j384: [ 0.59  3.23  3.62  0.17 -2.58 -1.30  2.70 -1.71  3.26 -1.83 -0.24  0.73
  0.80  0.81 -1.05 -0.12  2.21  1.28 -1.58]
j265: [-1.35 -3.29  4.30  1.11 -1.50  3.86 -0.16 -0.28  1.71  2.13  0.64  0.68
 -4.29 -0.06 -0.06 -2.09  3.51 -0.09  0.24]
j612: [ 3.94  2.32  2.05 -1.58 -5.30 -2.93  1.20 -1.59 -1.85 -4.05  3.94 -2.93
 -2.18  2.96 -2.66  2.07 -5.60 -1.14 -2.45]
j283: [ 6.51  3.65 -1.77  0.51 -4.09  2.20 -1.07 -4.06 -1.54  0.55  3.26  1.23
  3.57 -1.98 -2.09 -3.10 -5.75  0.10 -3.17]
j179: [ 0.03  1.02  1.80 -1.31 -1.80  3.99 -2.45  3.96 -5.78  0.02 -0.53  0.76
 -2.58 -2.29 -8.69  0.42 -5.22  0.86 -1.34]
j84: [ 0.88  0.61  3.90 -2.54 -5.19 -1.82 -1.14  2.02 -2.30 -1.54  1.87  2.29
  3.08  1.87 -0.78 -2.77 -5.94  3.03 -2.54]
j180: [ 0.19 -1.93 -0.89 -3.95 -1.30 -2.87  2.68 -3.48  2.68  1.59  0.83  1.19
 -0.83 -0.35  1.47  0.30  5.47 -1.32  2.23]
j145: [-0.53  0.89 -4.75 -1.87  1.52 -3.48  3.23 -3.95  0.34  1.55  1.76 -0.17
 -1.10  1.06  0.32  1.45  0.89 -2.42 -0.35]
j499: [ 1.59  0.66  0.50 -1.33 -4.98 -1.94 -1.08 -0.27 -1.10 -0.26  2.13 -3.17
  3.54  1.54 -0.23  1.99 -3.01 -0.12 -2.83]
j839: [ 2.70  4.47  2.47  0.69 -3.99  0.81 -3.92 -2.16 -0.01 -0.17 -3.19 -2.97
  2.61 -1.98 -7.95 -1.48 -5.72  0.23 -2.25]
j843: [ 6.51  3.65 -1.77  0.51 -4.09  2.20 -1.07 -4.06 -1.54 -1.92  1.42 -0.03
 -4.49 -0.75 -2.90  1.08 -6.07  2.07 -2.92]
asked: [ 3.91  2.32  2.03 -1.59 -5.30 -2.95  1.19 -1.59 -1.84 -4.04  3.94 -2.92
 -2.15  2.92 -2.63  2.07 -5.60 -1.12 -2.44] => j612
asked: [ 0.03  1.02  1.80 -1.31 -1.80  3.99 -2.43  3.96 -5.78  0.02 -0.54  0.77
 -2.58 -2.29 -8.69  0.43 -5.22  0.87 -1.34] => j179
asked: [ 0.59  3.22  3.64  0.17 -2.59 -1.30  2.69 -1.71  3.26 -1.83 -0.24  0.73
  0.79  0.80 -1.04 -0.13  2.21  1.27 -1.58] => j384

j384: [ 3.55  4.65 -4.34  4.17]
j145: [ 3.55  4.65 -9.19 -0.53]
j499: [-8.29  3.38  5.48 -3.28]
j839: [ 4.60 -9.37  3.87 -3.52]
j843: [-8.29  3.38  5.48 -0.32]
j180: [ 8.60 -4.54  7.41  4.97]
j612: [-1.71 -4.10  7.17  3.86]
asked: [ 8.60 -4.55  7.40  4.96] => j180

